Each path below is one point turned by a fixed rotation once a step. After each direction that follows a path, write how fast that rotation turns it, in degrees each step (0 if it stays still).
Each turn is a multiple of 5 degrees from 10 to 175, or 0.
Each row of a path follows its step; steps can be skipped.
Path 1:
step 0: [  0   7 -33 -35  21 -33  -7  -7  11  -4 -20 -20 -33 -10 -35  16 -13   3
   9  -1  13  -1   9   8   8 -32  16  -8  -5 -21   0  21  -7 -12  -2   2
  -1  22  23  -4 -20   5  -9 -14  20   1  24  -3   2  -1  34 -20  41 -14
  -9 -18]
step 1: [  6  23  25 -32 -10 -29  -8 -13   5  10 -13  -2  11  -8 -19  21 -24 -16
  26  16  -2  -7   6 -25  28  17  15  19  -8  -1  13   2 -16 -27  33   9
 -14 -12  15   5 -35   8  -9 -10  19 -19 -11  23   8  -1  20  10   6  25
  -5  32]
step 2: [ 10 -13   5 -15 -25  -6  11 -27 -14   2  32  -8 -12  22 -12   2 -24  -9
 -12   0  21  -5  -4  -5 -12  24 -24  35 -24 -22 -25  18 -18 -27  -1  36
  -3  14  13 -21   0  -6  -7   0  19  22  11  -4  18  -5   9   4   6 -10
  14  43]
step 3: [ 37 -16 -29 -23  -7  -3   6  16  13  12  -5 -23 -39 -25  -5  -6 -22  -3
 -11  12  22   7  12   5   5   9   7 -24 -27 -30  15  11 -19  -9  -3   4
  16  14 -20 -19 -27   2 -25 -10   9   9  17  16   1  -2  38  -8 -14  -9
  27  -7]
step 4: [ 18 -11   0 -17   9 -11  -8   5   5 -23  15 -10 -19 -41  -1  -7  -2  -6
   4 -11 -19 -11  18 -22  31  28   6   4 -16   4  11  11 -28 -25  14  16
 -19 -11  19  30 -16   5  32 -27 -12 -12  -5  38  25   3  29   1  21 -13
  -4   2]
step 5: [-19  -6   7  16  -2  -4 -17 -15 -37 -16  -6 -22 -13  -2 -29   2  -7 -15
 -11   9  15  16 -19  10   7  -8 -16  31 -41 -12  13  16 -18 -14  21  31
  -3  12   3  15 -28   9  -3 -41   8  29   0 -12  27   4  -1 -10  27  -2
  -6  18]
step 6: [ -1  13 -25  -7   8   6  23   0  -6 -10 -15  -9  -3 -13 -29  -8 -24  10
  11  37  12  -6  12   0   6  15   0  -5 -15   4  -3  -4 -33  19  -9   8
 -14   4 -27 -14 -39  16 -15  -2  36  14  37  28   8  -3   8 -23  -3  12
   9  37]
step 7: [-13  -1 -20 -34   5  -9  16   2  -8   0  25   6   3  11   8  -8 -17  13
  -2  18 -16 -12  23 -15  46   3 -21  14  -4  -1   9  23 -20 -21  -3  16
  21  -4  29 -11 -17  -5  14 -14   2 -16  21  29   5 -35  23 -22  20 -26
  20  -4]
step 8: [  7  13 -12 -34 -10   0 -12 -14  -5  20 -15 -14 -13   2   7  19   6  -3
 -31  31   8  16 -25  -2  -6  -8 -12   9  -3 -10   7  45  -3 -31   9  14
  13  -9  -1  27 -17  19  10 -29  22  22 -35  17  22  -3  33 -16   5   0
   6  11]
step 9: [ 26  34  -7 -26   5  11  17  -5   4 -14 -39  -4 -23 -15 -25  -1 -25   7
   4   2 -26 -23 -10  -4 -10  38  -1   8 -26  -7  -9  21 -25 -29 -17  11
  -9  15  -2  23  -5  -4 -12 -12  11  30  22  10 -17   8   6  -5  20   9
 -14  21]
Speeds:
[ -2   7   1   1  -1  -7   1  -4  -8   0 -10  -1   2   5  -4  -8  -1  -1
  10  -1  -1   5   2   1  -3  10  -4   5  -5   2  -4  -9  -4  -3   7   0
  -1   2   3   2   5   6  -2  -4   1   2  -1  -6   0   8  -5   1   2  13
   0   1] -> 90
[  1   3  -1  -7  -5   0   0   1   3   0  -1  -1  -2  -9   7  -8   0   9
  -6  -4  -6   9  -6   3  -2   3   4   0  -4  -4   0   5  -2  -7  -3   5
   1  -7   0   3   5   6  -3   6  -8   8   2   2   4   2  -2   8  -5  -2
   0 -10] -> 70
[ -3  -2  -1   8  -3   1   1   0   1  -3   2  -8   5   8  -2   3   3   8
   8  -5   2  -5  -1   1  -3 -11  -1   3   1   1   4   5   0 -12   4   6
   4   4  -1  -7   5  -1  -4  -7  -3   3   4   0   0   5   6  -3   1  -2
   6 -10] -> 145
[ -4   5  -7   0  -1  -1   2  -8   3  -2 -11   1   1   5   2   0  -7   1
   5   3  -7  -4   0  -1  -5  -4  -3  -3   7   1   0   6   3   2  -4  -3
   1  -8   0   6   6 -12  -4   3  -6   8  -9  -1  -4  -9   1  -3   2   2
  -3   0] -> 25
[ 0 -3  7 -2 -7  4 -3  7 -6  1 -2 -5  5 -7 -3  0 -8  8  3  2  3  7  4 -7
  4 -6  0  0  3  6 -4 -3  5 -3  1  2  4 -1  4 10  3 -1  3  1  1 -8 -9  0
  3 -4  2  5  9  0  8  0] -> 110
[ -1  -1  -7   2   2  -2  -3  -3  -2   3  -4   4  -2  -5  -1  -7   3  -4
 -10  -1  -3  -4  -3  -2   2  -1  -1  -4   5  -5  -5   7  -7  -3   2  -8
  -5   3   0  -2   8   5   2  -6  -1 -13  -8  -1   1   1   8  -3   5   5
   5  -8] -> 90
